Rotation paths and how fast each direction turns (deg/step):
Each turn is a multiple of 5 degrees from 10 to 175, or 0.
Each row of a path follows its step; steps can be skipped.
path 1
step 0: [ 15   5 -10 -13   7  18   3 -20   3 -17  -4   8  -5 -18  -8  11  18  -6
 -13   3   9  -2  -5   0   4  -8 -23  -8 -20  -6 -24 -34   4 -12  -8  -4
 -35  13   1  18  -9   5 -13  38   1  21   4   0  10   6   5  20  25]
step 1: [  9 -34  12 -19  -7   7  10  16  22 -14  12  -7  30  -8   8  -4  25 -14
  20   8  -8  33  -5  14  -6  -4  -9   4  -3 -10   9  14  34   8  12   5
  -3 -19 -20   9 -20   0  18 -10  -9  -8   6 -15  -5  -5 -13  17   3]
step 2: [ -8 -24  32  -4   2 -12 -28 -19 -34  16   3  -2  13  16   1 -11   5   8
 -20 -17  -7   1   2 -18 -17 -10 -18  24  10   9  -4   1 -14   3  13  -6
  -5 -13  -3  -4   1 -19  -3  -8 -29  14   6  32   5  15   5   8   5]
step 3: [ -5 -19  -4  15  18 -15 -12  19   7   3   8   1  -4 -24 -19  -4  -2 -18
 -14  30  17 -31  -2  10  36  -6 -24 -19   4   2 -20   8 -21  -8   5  -5
   1   0  13  -6  -8  -2  14 -19  16  -8  22   5  14   5   8  15   5]
step 4: [ 31 -11  -1  -8 -28  -1   5  -8   4  18   2  -2  20   8  22  15   6  -1
  11 -14  14  12  13   2  30  -7   4 -16 -12  -6 -11 -10 -21   1  -8  21
   2  -9 -25 -25   4 -13   4   1  26   5 -10  -7 -32   3  21   0  -7]
step 6: [-15  -6 -13 -19 -22  16 -13 -21   0 -17  -9   5 -13 -19   6  -3 -13   0
  30  17  13  -6  15  11 -18   1  -6  -7 -18  27   3 -24   5  -6   4   0
 -19  17  -1  -1 -12   3  11   6 -10 -11  34  20  10   5  27  14   3]
step 7: [ -4 -25  -7 -24 -22  16  44  24 -11  18   1  10  10  -6 -11  13   7 -15
   9  -1  -4 -12   4 -19   5 -18 -18  10  18   8   2  12   1 -18   4  24
  -3  -4 -25  19 -14  -4  -5  -4 -14   7   4 -11   5 -10  -9  -8  -8]
step 8: [ 29  -4  17  -7   9 -14 -14   7 -27  -6   9  16  10  18   9  12  -2  -1
 -14  10   3 -12  22   0 -22  33 -10  -7  -2  16 -13   2   9   5  10   0
   9 -25   1  19  28  -9  -5 -28 -11 -20  -9  21  -8  12  -2   0 -10]
step 10: [ 13   8  -6   3  -5 -15  10   7  14  -5  13   0   7  -6  10  17   5  35
   8   3  -7   3  20 -22   4 -16   5 -14  24   4 -17   0  10  -6  -2  30
  27  16 -23  -8  -9  18   8  13  35   3  -6  21   1  -9  18  18  -5]
step 11: [  9   2  15 -17  12   5  12 -24  10 -16  -9   1  -3   9   2   1   0 -13
  19 -41   4   6   5   4 -16  -2   2 -21   4  27  -7  12  -4  -3  10 -16
  10  24   3  11 -12 -11   5 -14  15  -3 -11   5   5  28 -29 -30 -12]
step 12: [-23  13  -8 -34 -12  -2 -14   2 -14 -21  19  18 -11   0  16  -7   0  10
   9  15  15 -20  -1 -24  13  13  12  -6 -38   5  22  12   0   7  12   1
   3   8   8   3  -9  17  10  -5 -25  25   4   0  24  -1  11  -8  -5]
step 13: [ 21 -18 -23 -12   3  -4   7   5  17 -10 -24   1   6 -12 -27  11  -3  -7
   8   4   1   5 -12 -52   6  12 -19  13   9  11  -6  -2   1  -4 -22  22
 -11   4  14  29   8  -1 -17   6  -9   3 -17  -9  -4  -1  16   6   7]
[  3   7   3   2   4  -4   6  -2   5   5   3  -2   3  -1  -3   8 -10  -1
   7   8   4   3   3  -3  -4   2   1   2  -4   1  -4   3   1   6   1  -2
   0  -5   0  -4  -3   3   5  -2  -4   4   2   3  -1   1   0   4   2] => 160
[ -3   0   1   5  -1  -6   0   0  -6 -10   3   0   1   3   6   3   3  -1
  -1  -2   2   6   7   2  -3   1   0   0  -2   2   7   2  -1   0  -1  -1
  -2  -4   1  -7  -2  -2  -3  -6  -7   0  -8  -2  -2   6 -11  -1   0] => 110
[-10  -1   0   0   0  -3   4   2  -1  -1   5   2   3   4   0   1   0   2
   6   1   1  -4  -9   2  -4  -6   1  -3   5   5  -8   1  -1  -9   0   2
   0  -1   2  -5   5  -5   8   4  -3  -2   0   3   2   3  -1  -7   2] => 85
[ 4 -1 -4  1  1  2 -3  4 -1  4  1 10  7 -1  3 -6  3 -3  5  0 -4  1  3 -1
 -6  2 -4  7  2  0 -5  5 -2 -1 -3 -2 -5 -2  3  1  2 -1  0 -5 -9 -2 -3 -4
  8 -6  3  5  3] => 60
[ -1   3   3   0   0  -5   1   0   6   0  -3   4   2   6   3  -1  -3 -10
  -7   3  -3  -2   5   2   0   3  -5  -3   2  -1  -1 -10  -2   4  -8   4
   4  -1   3  -6   2  -1   4   6   4   2  -6  -1   1  -7   1   0  -2] => 70
[ 0 -2 -1  0  3 -2 -2  1  0 -4 -3 10  3 -2  0  5 -1  6  8 -2 -4  0  0  4
  9 -3 -2  1  0  1  6 -1 -3  7  3 -3  2 -9 -2 -1 -2 -1  1  9 -2 -2  6 -6
  3 -1  2 -3 -7] => 130
[-5  4 -3  0 -1  9  6 -1 -9  2 -3 -2  0 -3  1  7  0 -4  0 -3 -5 -6  4 -1
 -4 -3  2 -2 -1  2  4 -1  2 -2 -4 -1  1 -9  8  1  0  2  2 -1  2 -7  0 -3
 -7  0  6  5  1] => 40
